Questions about the row below.
1) Which number is the 3rd smallest entry?
2) Which number is the second largest entry?
3) Which number is the last entry?
[120 138 156 134 109]
1) 134
2) 138
3) 109
